First come named moves, each a turn or a mirror, each shown by rows before and after it. For each pair of rows after them, which moves, in which order, take the first row to the second? The first pair is done for you.
sezus:
[-4.29,-0.66,-1.25,-1.90,+1.31,+2.96,+0.19,+0.15,+1.64,-0.86] -> [-3.14,+0.80,-0.04,-0.36,-1.20,+3.08,-1.46,+1.63,+2.06,-2.58]
[+2.62,-1.01,-2.01,+0.61,-0.25,-2.15,+2.80,+0.57,+0.69,-0.61] -> [+2.75,-0.66,-1.82,+0.95,-0.79,-2.09,+2.42,+0.88,+0.71,-0.90]
[-2.36,-1.48,-0.36,-2.55,+1.27,-0.56,+1.17,-0.89,-0.65,+2.95] -> [-0.33,+1.44,+1.91,+0.46,-3.61,-0.27,-2.01,+1.98,+0.19,-0.26]
pege:
[-2.38,+0.13,-2.10,+2.08,-4.31,+0.04,-2.53,-0.43,+1.43,-2.57] -> [+2.68,+0.39,+0.11,+2.38,-2.99,-1.48,-0.27,+0.50,+1.53,-4.46]
[+1.32,+0.90,+1.25,+0.79,+1.42,-0.44,+1.38,-0.37,-0.52,-0.01] -> [-0.30,+0.36,+0.39,-0.14,+1.84,-0.18,+1.40,-1.06,-0.90,+1.22]
[+4.35,+0.12,+2.13,+0.44,+1.24,-0.84,+0.77,-1.41,+0.18,-1.82] -> [+1.65,-1.22,+0.58,-2.00,+2.69,-0.87,+1.69,-3.22,-1.06,+1.02]
[+0.12,+1.98,+0.57,-0.66,-3.51,+0.05,-2.60,+1.04,-0.69,+0.21] -> [+2.81,+1.88,+1.66,-0.79,-2.46,-0.89,-0.97,+1.36,-0.82,-0.57]
dulof:
[-0.99,+0.50,+0.17,-1.95,+0.70,-0.24,+1.89,-0.27,-2.02,+3.72] -> [-2.09,+1.82,+0.35,-0.65,-2.45,+0.43,-0.78,+0.80,-1.68,+3.03]
[-0.28,-1.17,-0.93,+2.97,+2.53,+1.16,+0.42,+0.31,+2.55,-2.22] -> [+1.58,-1.88,+0.36,-0.83,+3.49,-0.97,+3.12,-0.57,-0.23,+0.09]
[+0.91,-1.35,-1.77,+1.50,-1.93,-2.41,+1.01,+2.16,-1.99,-0.94] -> [+0.59,-1.30,-2.18,+2.22,-1.72,-1.89,+0.73,+2.22,-1.36,-1.41]
[-1.22,-1.33,+0.73,-2.71,+0.11,+1.36,+1.91,-0.16,+1.14,+0.46] -> [-1.44,-0.71,+1.19,-2.86,-1.44,+1.38,+1.01,+0.28,+0.61,+0.57]
Tete:
[+4.31,-0.55,+0.86,+3.09,+0.45,+0.36,+1.13,+3.32,+2.13,-5.96] -> [-2.82,+0.92,-0.06,+0.87,-6.26,+1.47,-4.17,+3.08,-0.69,-1.95]
[+1.60,-1.32,+0.77,-0.28,+2.24,+0.67,+0.71,-0.18,+1.71,-1.87] -> [+0.48,+0.11,+1.41,+0.51,-1.32,+1.20,-1.97,+0.84,+1.50,-2.22]
[-1.20,-0.54,-0.61,-2.07,-1.61,+0.41,+0.94,-0.29,-1.67,+2.47] -> [+1.82,-1.18,-0.18,-1.07,+1.30,-0.21,+3.22,-0.34,-0.46,+0.75]
Then:
Each pair is two moves apart.
[+1.68,+0.39,+0.43,+0.05,+0.54,-0.66,-0.47,+0.83,+1.37,-0.13] -> [+1.26,-0.09,+0.14,-1.28,+1.25,-0.94,+0.24,+0.18,+0.53,+1.04] -> dulof, pege
[+3.06,+0.46,+1.57,-1.31,-1.32,-2.12,+0.64,-0.34,-1.42,-1.16] -> [+0.85,+0.01,+0.81,-2.71,-1.59,-2.09,+0.29,-1.15,-2.44,+0.76] -> Tete, Tete
[+2.24,+1.36,-0.18,-1.24,+2.13,-1.39,+0.59,-0.47,-1.52,+0.40] -> [+0.64,+2.62,-0.51,+1.14,-0.74,+0.06,-2.48,+0.66,-0.05,-1.11] -> dulof, dulof
[-3.11,+1.26,-1.25,-0.40,-1.17,-0.90,-0.20,-0.94,-0.79,+1.20] -> [-1.62,+2.09,-0.88,+2.20,-1.52,-0.20,-0.84,+0.22,+1.05,-1.47] -> dulof, pege
[-1.84,-0.66,-0.63,-0.74,-0.75,-0.98,-1.06,+0.65,-0.81,+0.48] -> [-0.75,-0.22,-0.36,+1.04,-0.67,-0.54,-1.43,+1.38,+0.50,-1.44] -> dulof, pege
[-1.85,-0.39,-1.52,-0.76,+2.32,+1.64,+0.09,-0.95,+0.25,+0.85] -> [+1.90,-0.05,+0.60,-1.73,+2.31,-0.08,+1.68,-0.42,-0.75,+0.47] -> Tete, dulof
[+2.30,+1.89,+3.24,+0.21,-1.42,-0.76,+1.13,-0.92,-0.89,-1.04] -> [+1.79,+1.70,+3.23,-0.79,-1.55,-0.95,+1.36,-1.36,-1.55,-0.29] -> pege, sezus
[-0.83,-1.76,-2.13,-3.19,+1.04,+0.00,+1.73,-1.44,-1.56,+2.76] -> [-1.09,+0.60,-0.63,-2.24,-4.17,+0.26,-1.41,+0.50,-2.08,+1.98] -> dulof, sezus
[-1.11,+0.79,-0.57,-0.97,+0.00,-0.52,-0.27,-0.33,-2.13,+2.44] -> [-2.09,+0.62,-1.86,+1.44,+0.71,+0.92,-1.12,-0.13,+0.02,+0.80] -> dulof, dulof
[-2.79,+0.18,-1.25,-0.99,-1.21,-0.33,-1.41,-0.05,-1.20,+2.06] -> [-2.98,-0.84,-2.44,-0.10,+1.33,+0.26,-0.52,-0.73,+0.09,+1.47] -> Tete, pege
[-4.06,+0.14,-2.03,+2.01,-1.17,+2.05,-1.92,-0.71,+1.00,-1.08] -> [+3.47,+0.12,+1.18,+1.88,+1.37,-0.62,+2.06,+0.26,+0.75,-3.35] -> pege, pege
[-1.58,+0.55,-0.30,+1.72,-1.22,+3.60,-1.28,+1.46,+0.21,-0.16] -> [+0.46,-1.09,+0.08,-1.35,+2.46,+1.70,+2.66,-0.04,-1.38,+1.80] -> dulof, dulof
[+1.87,-2.03,+0.11,-0.60,+1.72,-1.63,+1.37,-1.37,-3.63,+3.34] -> [+1.27,+0.39,+1.42,+0.71,-3.47,-1.03,-2.14,+0.59,-3.73,+2.36] -> dulof, pege
[+0.66,+0.67,+0.70,+2.11,-2.23,-0.09,-1.63,+0.92,+1.44,-0.80] -> [-0.58,+0.58,+0.49,+1.50,-2.93,-0.01,-2.07,+0.59,+0.87,+0.19] -> Tete, pege
[-2.51,+1.18,-1.06,-0.80,-2.99,+1.22,-0.86,+0.49,-0.17,+1.38] -> [+0.70,+2.00,+0.54,+0.86,-3.22,+0.91,-0.58,+1.84,+0.68,-0.95] -> Tete, sezus
[+1.70,-1.16,+0.44,-1.54,+3.14,-1.19,+2.90,+0.17,-1.05,+0.70] -> [+1.65,+0.05,+1.75,-2.62,-0.28,-1.84,+1.41,+1.01,-2.69,+1.47] -> dulof, Tete
[+3.91,-0.85,+2.67,+0.09,+0.01,-1.59,+1.02,+0.08,-0.32,-2.15] -> [-3.03,-2.23,-0.49,-2.32,+0.29,-0.23,-0.13,-2.23,-1.52,+2.09] -> pege, pege
[+0.82,+0.64,+0.45,-0.26,-1.35,-0.92,-0.26,+0.59,-0.54,+0.16] -> [-0.81,-0.56,-1.16,-0.21,+1.02,-0.26,+0.55,-0.52,+0.18,+0.75] -> dulof, sezus
[-2.10,-0.83,-1.45,+4.80,+0.46,+1.65,-1.63,+0.85,+3.84,-2.69] -> [-1.70,-1.68,-1.97,+4.49,+2.41,+1.42,-0.18,+0.16,+3.88,-2.52] -> sezus, pege
[+1.31,+0.61,+1.04,-1.25,-0.60,-3.60,+0.90,+1.35,-0.88,-0.63] -> [+1.54,+0.62,+1.13,-0.88,-0.50,-3.56,+0.82,+1.54,-0.51,-1.08] -> dulof, pege
[-2.13,+0.17,+0.45,+1.42,+0.47,+1.53,-0.35,-0.70,+1.86,-1.36] -> [-0.95,-0.48,+0.64,+0.73,+2.21,+0.98,+1.21,-1.12,+1.70,-1.25] -> pege, sezus
[+2.55,+1.05,+2.66,-0.31,-0.78,-0.60,+0.09,+1.09,-0.12,-0.94] -> [+0.71,+1.05,+2.41,-1.54,-2.14,-0.49,-0.80,+0.78,-1.25,+0.57] -> Tete, pege
[-0.97,-1.94,+0.16,-2.98,+0.77,-0.46,+0.77,-1.61,-3.40,+2.93] -> [+3.56,-0.02,+2.93,-1.12,-1.58,-1.33,+0.26,+0.74,-3.09,-0.06] -> Tete, dulof
[+4.14,-0.88,-0.16,-0.14,+4.43,-0.79,+3.95,-0.01,+0.56,-1.70] -> [+3.96,+1.92,+2.91,-2.30,-3.00,-1.97,+0.58,+1.67,-2.89,+0.00] -> dulof, Tete
[+0.58,-0.77,+0.58,-0.29,-0.07,+0.49,-0.40,+0.88,+1.03,-1.78] -> [-0.89,-1.05,-0.35,-0.45,+0.38,+0.88,-0.55,+0.36,+1.12,-1.14] -> Tete, dulof
[-0.76,+0.59,+1.31,+1.79,-1.61,+1.41,-1.56,-0.01,+1.85,-1.95] -> [+1.81,-1.02,+1.94,-1.14,+1.90,-0.52,+2.35,-1.33,+0.31,-0.43] -> pege, pege
[-3.06,-1.11,-1.26,-1.84,-0.61,-1.03,-1.76,-1.37,-0.58,+3.27] -> [-1.44,+0.66,-0.31,+2.06,-2.85,+0.01,-3.88,+0.79,+1.71,-0.49] -> dulof, pege
[+1.65,-1.06,+1.59,-1.51,-1.42,-0.27,+1.12,+0.54,-1.75,+1.41] -> [+0.45,-0.15,+1.23,+0.83,-3.24,+0.91,-1.21,+1.42,-0.48,-0.11] -> sezus, dulof
[+0.42,-2.39,-1.95,-0.92,+1.46,+0.07,+2.73,+1.08,-0.37,+1.43] -> [+0.04,-0.11,-0.86,+0.99,-3.26,+0.77,-0.86,+3.11,-0.01,-0.20] -> Tete, Tete
[-1.27,-0.76,-2.27,+2.16,+2.32,+1.28,-0.03,-0.52,+2.28,-0.64] -> [-2.71,+0.13,-1.97,+1.99,-0.35,+1.61,-2.01,-0.11,+1.68,-0.17] -> sezus, Tete
[-1.19,+0.37,-0.27,+0.89,-0.60,+0.23,-1.49,+0.38,+0.78,-0.98] -> [-1.92,-0.67,-0.90,-0.73,+0.92,-0.13,-0.17,-0.76,-0.05,+0.57] -> Tete, dulof
[-0.03,-0.83,-1.12,-0.16,+2.71,+0.45,+1.32,-1.15,+0.40,-0.01] -> [-1.85,+0.13,-0.61,-1.65,-0.57,+0.22,-0.64,-0.92,-1.48,+1.74] -> dulof, pege
[-1.78,-0.08,-0.03,-0.97,-3.86,+1.10,-0.03,+0.90,-1.65,+2.66] -> [-1.49,-1.24,-0.62,-2.18,-1.52,+0.69,+1.86,-0.06,-1.94,+3.59] -> pege, Tete
[+1.91,-0.66,-0.52,+0.78,+3.31,-0.01,+2.57,-0.34,+0.94,-1.59] -> [+3.11,+1.30,+2.13,-0.64,-1.60,-1.22,+0.71,+1.10,-1.49,-1.01] -> dulof, Tete
[-0.76,+1.17,+0.40,-1.24,-2.09,-0.47,-1.14,+0.74,-0.64,+0.51] -> [+1.83,+0.06,+0.54,-0.86,+1.49,-1.07,+1.51,+0.32,+0.24,-0.70] -> Tete, Tete
[-3.17,-1.42,-2.67,+0.30,+1.22,+1.01,+0.00,-0.61,+0.42,+1.10] -> [+1.22,+0.17,-0.50,+3.02,+0.00,+0.54,-0.33,+1.56,+1.73,-2.53] -> pege, pege
[-3.11,-0.82,-1.23,+2.52,+0.08,+1.83,-0.73,-1.05,+2.53,-0.47] -> [-3.39,+0.00,-0.61,+2.09,-2.06,+1.57,-1.85,-0.61,+1.67,-0.01] -> pege, Tete
[-0.92,-0.02,-1.24,-0.90,+0.28,+0.12,+0.02,-0.10,+0.26,+1.09] -> [-1.11,+0.22,-1.13,-0.83,-0.31,+0.30,-0.33,+0.03,+0.15,+0.95] -> dulof, dulof
[+4.36,+2.37,+2.20,+1.49,-2.20,+1.25,-2.10,+1.00,-0.10,-1.99] -> [+4.17,+2.38,+2.77,-0.84,-3.06,+0.35,-1.84,+0.62,-2.02,+0.00] -> pege, Tete
[-0.62,-1.04,-1.50,+1.46,+2.67,+1.20,+1.05,-0.98,+2.31,-0.84] -> [-2.85,+0.17,-1.39,+1.45,-1.01,+1.81,-1.73,-0.29,+1.68,-0.09] -> Tete, Tete
[-2.51,-0.52,-1.68,+0.16,+1.17,+1.11,-1.22,-0.87,+0.86,-0.04] -> [+1.50,+0.34,+0.21,+1.63,+1.12,+0.36,-0.38,+0.37,+1.50,-2.48] -> pege, pege
[-1.51,+0.17,-1.32,-0.68,-0.51,+0.13,-1.47,+0.57,-0.62,+0.84] -> [+1.36,+0.00,-0.66,+0.63,+1.50,-0.15,+0.08,+1.04,+0.70,-1.23] -> Tete, Tete
[-2.07,-0.67,-1.43,+1.30,-2.03,+0.73,-2.27,+0.54,-0.49,-1.47] -> [-0.15,-2.60,-1.35,-1.06,+2.10,-0.61,+1.55,-0.95,-1.44,-0.11] -> dulof, dulof
[+0.56,-0.68,-0.66,-2.81,-0.26,-0.36,+1.92,-0.17,-1.18,+0.84] -> [+0.83,-1.19,-1.29,-1.74,+1.46,+0.11,+2.54,-0.49,+0.01,-0.11] -> pege, Tete
[+1.27,-0.44,-3.68,+2.12,+2.08,-0.83,+0.28,-0.02,+1.16,+0.04] -> [-1.24,+0.40,-3.88,+1.58,-0.95,-0.33,-2.23,+0.14,+0.32,+1.13] -> Tete, Tete
[-0.87,+0.76,+0.86,+1.32,-3.46,+1.38,-4.21,+0.21,+1.62,-1.11] -> [-3.27,-0.57,-1.22,+1.08,-1.00,+2.12,-3.65,-1.11,+2.22,+0.02] -> sezus, pege
[-1.54,+1.32,+1.26,-0.84,-2.36,-0.99,-2.06,-0.49,-1.83,+3.25] -> [-1.09,+2.05,+1.53,+0.46,-3.09,-0.59,-3.00,+0.17,-1.00,+1.98] -> sezus, pege
[+0.46,+1.51,+0.71,-0.82,-1.17,+0.52,-0.64,+0.39,-0.72,+1.38] -> [-0.23,+1.48,+0.36,-0.59,-1.16,+0.92,-1.02,+0.34,-0.39,+1.44] -> Tete, dulof
[+0.99,-0.22,+1.16,-2.49,+0.36,-1.20,+1.08,-0.80,-1.64,+0.99] -> [+2.40,-0.02,+1.53,-1.45,+0.72,-1.23,+1.40,-0.23,-0.98,-0.31] -> Tete, sezus
[+1.64,+1.33,+1.22,-0.06,+0.57,+0.58,+0.31,+0.12,+0.89,-1.67] -> [+1.39,+0.60,+0.82,-1.08,+1.76,+0.21,+1.32,-0.64,+0.48,-0.69] -> dulof, sezus
[-1.18,-0.66,+0.70,-1.60,+2.18,-0.44,+1.60,+0.26,-0.95,+2.19] -> [-2.45,+1.03,+0.68,+1.45,-1.02,+1.00,-1.79,+1.95,+0.64,+0.17] -> pege, pege
[+0.78,+1.74,+0.96,+1.00,+1.01,+0.14,-0.04,+1.33,-0.58,+0.30] -> [+0.14,+1.62,+0.97,-0.08,+0.81,-0.21,+0.02,+1.01,-1.40,+1.36] -> sezus, dulof
